In the rows, zero is written as 128.
The rows of R fall into a few groups, and each row is roughly a mix of its group's hidden directions.
R (110 x 15):
[[154 137 100  97 158 129 130 105  84  89  99  88 148 109 103]
 [100 144 168 118 158  79 150 136 172 118 152 123 136 130 171]
 [156 178 176 142 111 123 116 134 141 132  84  84 151 119 112]
 [104 121 136  97 189 131 111 122 144 154 127 112 147 111 187]
 [144  88 108 173 137 145  85 130 118  70 140 121 145 152 121]
 [147 100 175 103 103  91 135 160 156 144 159 134 109 144 166]
 [ 99  96 121 136 104 129 179 129 109 163 147 174 105 154 156]
 [154 105  98 118 108 170  76 146 129 138 108 152 123 152  82]
 [129 147 169 143 163  94  98 134 185 140 128 104 105 158 137]
 [107 147 123  90 148  89 135 153 176 137 147 172 127 168 125]
 [151 157 138 117 168 106  82 127 166  80 122 104 145 109 113]
 [120  70 150 146  88 153 172 126 131 124 120 126 145  81 114]
 [155 114 186 171  87 134 118 141 119 144 129 104 119 103 165]
 [ 83 124  82 100 179 117 141 101 118 129 104 153 114 160 133]
 [120 110  97 130 166 148 131  84 123 125 124 168 104 170  84]
 [ 93 100 123 111 157 106 158 129 121 146 167 145 103 134 190]
 [ 97  94 123 121 101 125 164 152 110 172 157 152 101 158 161]
 [153  76 146 175 131 143 132 118 116  89 127  74 146 125 127]
 [147 120 170 156 142 115 160 127 134 118 132  57 140 133 165]
 [120 113 104 136 140 129 125 116 152 145 114 192 112 189 100]
 [114  96 121 118 126 153 159 132  97 106 177 109 108  95 177]
 [106 107 150 166 124 138 140 133  87 111 126  70 137 140 177]
 [158 146 108 127 126 107  88 139  93 151 102  91 141  80 159]
 [ 84 100 131 156 138 104 143 107  96 157 131 125  84 131 178]
 [176  84 148 124 109 142  96 114 112 107 125  68 129 111 124]
 [121  68  93 149 135 130 129 139 127  94 152 167 148 168 150]
 [135 146 157 160 112 154  94 121 103 109 108  64 131 101 105]
 [109 115 106 116 207 126 127  91 148 105 147 145 112 143 147]
 [102 128  89 108 109 141 178 127  74 134 118 172 141 111 137]
 [119 153 155 141 174  92 113 129 186 139 139 105  98 157 129]
 [ 96  89 123 112 161 130 155 117 141 129 163 181 104 154 159]
 [119 108 117 124 104 100 120 167 151 166 132 181 110 176 143]
 [154 143 178 124 130  93 118 165 187 130 160 129 120 147 140]
 [127 179 172 138 122 104 143 156 174 128 140 105 137 122 173]
 [ 99 133 165 150 130  83 106 134 164 175 135  99  98 148 137]
 [113 139 129 122 168 109 103 124 183 151 104 155 136 182 111]
 [168 167 183 150 128 114 115 160 178 122 145 110 130 124 129]
 [151 188 161 138 110 129  87 137 155 119 102 113 132  97  95]
 [167  69 102 131 166 113 126 110 123 101 103 166 108 135 115]
 [119  83 142 122  72 133 151 149 132 156 160 167 113 132 161]
 [149 149 144 151  76 146 145 134 113  85 132  84 135 102  91]
 [135 174 135 141 162 117 109 104 155  99 106  80 144 135  85]
 [104 135 120 112 184  99 141  94  87 162 136  93 114 119 152]
 [143 141 135 145  64 155 124 146 113 156  95 111 142 141  78]
 [158 126 122 144  64 170 112 150 120 115 112 126 133 131  76]
 [141 135 139 125 132  99 124 151 150  67 164 111 128  87 172]
 [ 94 119 142 146 164 101 129 105 156 159 132  94  74 154 144]
 [147  70  95 157 143 137 105 123 108  88 125 142 150 171 119]
 [ 84 141 129 121  84 130 154 162 147 149 143 165 167 148 158]
 [146 152 179 165 110 134 118 138 150 104 121  71 141  94 128]
 [180 134 121 127  91 140  72 152 125 113  98 136 146  98  99]
 [ 93 127  90 110 189 109 125 108 119 112 111 166 122 162 147]
 [106 159 135  99 148  64 130 156 168 145 152 142 125 156 118]
 [110 150 178 158  93 144 128 142 126 117 116  84 127  76 143]
 [122 123 116 117 192 113 114 115 168  75 157 137 117 130 154]
 [127 159 159 102 134  99 115 158 195 152 120 136 130 163 117]
 [ 98 190 123  87 139 109 134 132 119 174 142 126 110 150 158]
 [137 131  91  94 158 102 125 129 163 133 153 194 104 140 127]
 [101 113  88  94 178 122 125  87 124 129  98 100 109 154 108]
 [114 175 102 100 145 131 134 139 179 131 127 150 146 150  74]
 [137  86 103 121 119 137 110 148 144 133 132 208 116 141 157]
 [123 175 132 152 165 108 127  88 142 150  76 108 157 137 112]
 [121 156 164 143  73 132 126 150 141 184 103 106 138 111 109]
 [164 151 187 169  95 132 118 153 147 140 134  95 130 102 133]
 [121 113 174 106  96  95 141 170 153 134 152 171 133 121 160]
 [ 98 123 155 101 154  73 142 137 145 167 143 158 123 144 167]
 [104 111 106 118 173  84 142 118 124 142 156 158  98 143 178]
 [165 128 130 168 100 173 142 132  95  94 151 134 144  82 135]
 [184 159 152 141 130 110 104 136 182 108 106 128 151 129  96]
 [ 84 154  75 165 147 146 141 102  89 124 127 146 136 109 106]
 [ 80 155  92 155 158 144 154  91 121 151 115 104 103 121  99]
 [143 171 152 105 167  93 141 116 125 151 106 100  82 114 155]
 [141 149 136 166  78 156 155 126 126  83 128  97 133 125  83]
 [136 154 150 125 158 126 101 119 182 142  97  77 117 149  97]
 [140  79 113  74 122  90 135 137 128 106 185 133 120 141 129]
 [126 119  95 122 149 150  94  98  62 134 123  96 115 154 101]
 [153  96 128 155 117 159  99 108  96 105  97  99 140 116  75]
 [139 108 152 179 107 183 110 104 127 145  97  91 113 112 136]
 [ 82  90  74 122 139 133  93  88 113 135 120 122 127 148  97]
 [120 126 112  90 200  96  93 106 112 158 128 120 113 134 130]
 [119 163 123  88 159 106 131 150 150 123  99 184 149 163 140]
 [126 146 168 148  99 155 124 121 115 130 120  59 137  89 107]
 [149  59  95 150 153 129 123 119 111  93 125 147 141 168 127]
 [ 95 153 154 103 106 134 162 121  99 175 104 106 106  87 137]
 [182 145 118 104 117 157 146 141 102  80 123 137 168  97 113]
 [165 104 153 118  88 117 127 131  85 129 128  69 133  91 130]
 [109 147  89 121 117 135  83 148 151 113 162 190 136 145 115]
 [144  78 118 139 114 156 134 104  89 132 102 103 164 150  83]
 [ 80 139 148 109 107 129 181 134 112 169 140 110 120 111 171]
 [146 190 151  97 115 124 129 118 138 174 101 104 139 123  88]
 [ 96 129 164 146 142  87  97 131 162 170 113 119 102 161 154]
 [ 84 110 149 106 174 125 171 108 130 128 168 126 118 127 171]
 [ 95 108  83 137 162 142 127 100  87 108 111 174 128 140 156]
 [116 116 129 119 161 110 124 142 188  82 164 156 115 151 153]
 [145 142 124 114 139 125  70 140 160 137 100 129 134 165  69]
 [103 109 156 119 116 135 180 116 102 155 115 103  99  76 149]
 [128 152 156 114 150  86  99 156 195 104 136 120 140 143 133]
 [134 145 171 115 144 100 179 124 140 153 116  94 101  99 167]
 [109  65 119 138 100 167 152 110  83 134 123 111 145 117 104]
 [178 114 144 114  89 161 138 127 130 122 133  72 132  98  95]
 [141 120 123 119 122  99 133 146 112  68 186 109  96  99 144]
 [145 118  89 140 118 181 118 106  86 114 123 103 111 131  77]
 [185 108 183 147 111 137 110 146 158 108 154 108 119 122 152]
 [130 136 106 114 202 138  98  80 113 137 102 110 136 114 121]
 [117 173 181 138 104 129 143 140 145 139 130  75 128  88 146]
 [ 89 108  91 151 116 161  82 139 103  91 167 146 126 132 131]
 [123 168 114 107 134 130 130 118 150 148 104  77 136 125  60]
 [148  96 157 172 110 152 126 121 109 103 105  71 158 120 112]
 [132 119 135  62 130  62 151 141 120 138 144  96 117 135 126]
 [149 105 101 136  86 192 120 128  79 138 113 123 127 108 108]]
One row of each group comes first, with its name. Which group is each row after those in?
[ 88 114  88  74 159 102 138 116 147 139 130 147 114 170 112] -> X
[124 151 142  97 130  93 166 142 169 153 119 177 106 106 155] -> B
[110 155 167 155 115 140 187 102 121 114 123  91 154  97 138] -> Y

[109 119 156 118 115 110 137 175 184 109 164 138 129 141 172] -> Y
[115 116 154 106  89 116 159 153  81 147 169  91 107 113 131] -> Y
[106 107 115 166 126 170 127  87  84 144  85 108 113 112 142] -> X
[131 142 125 186 128 203 118 106 135 125  96 132 132 115 120] -> X
[167 157 139 122 106 155 108 138 151 122 112  89 160 110  72] -> X
[127 113 168 140 161  94  97 118 161 141 121  91  91 158 157] -> X
[119 109  91 153 136 143 140 108 147 132 119 190 110 183 114] -> Y
[149  67 109 168 137 148 101 120 118  74 138 123 139 134 109] -> B
[104 127 163 138 104 113 115 131 170 190 119  88 101 142 117] -> X
[124 142 171 155 159 114 118 128 187 150 126 107  89 155 147] -> X
[129 131 153 124 113 157 110 138 146 179  75 146 178 116 144] -> Y
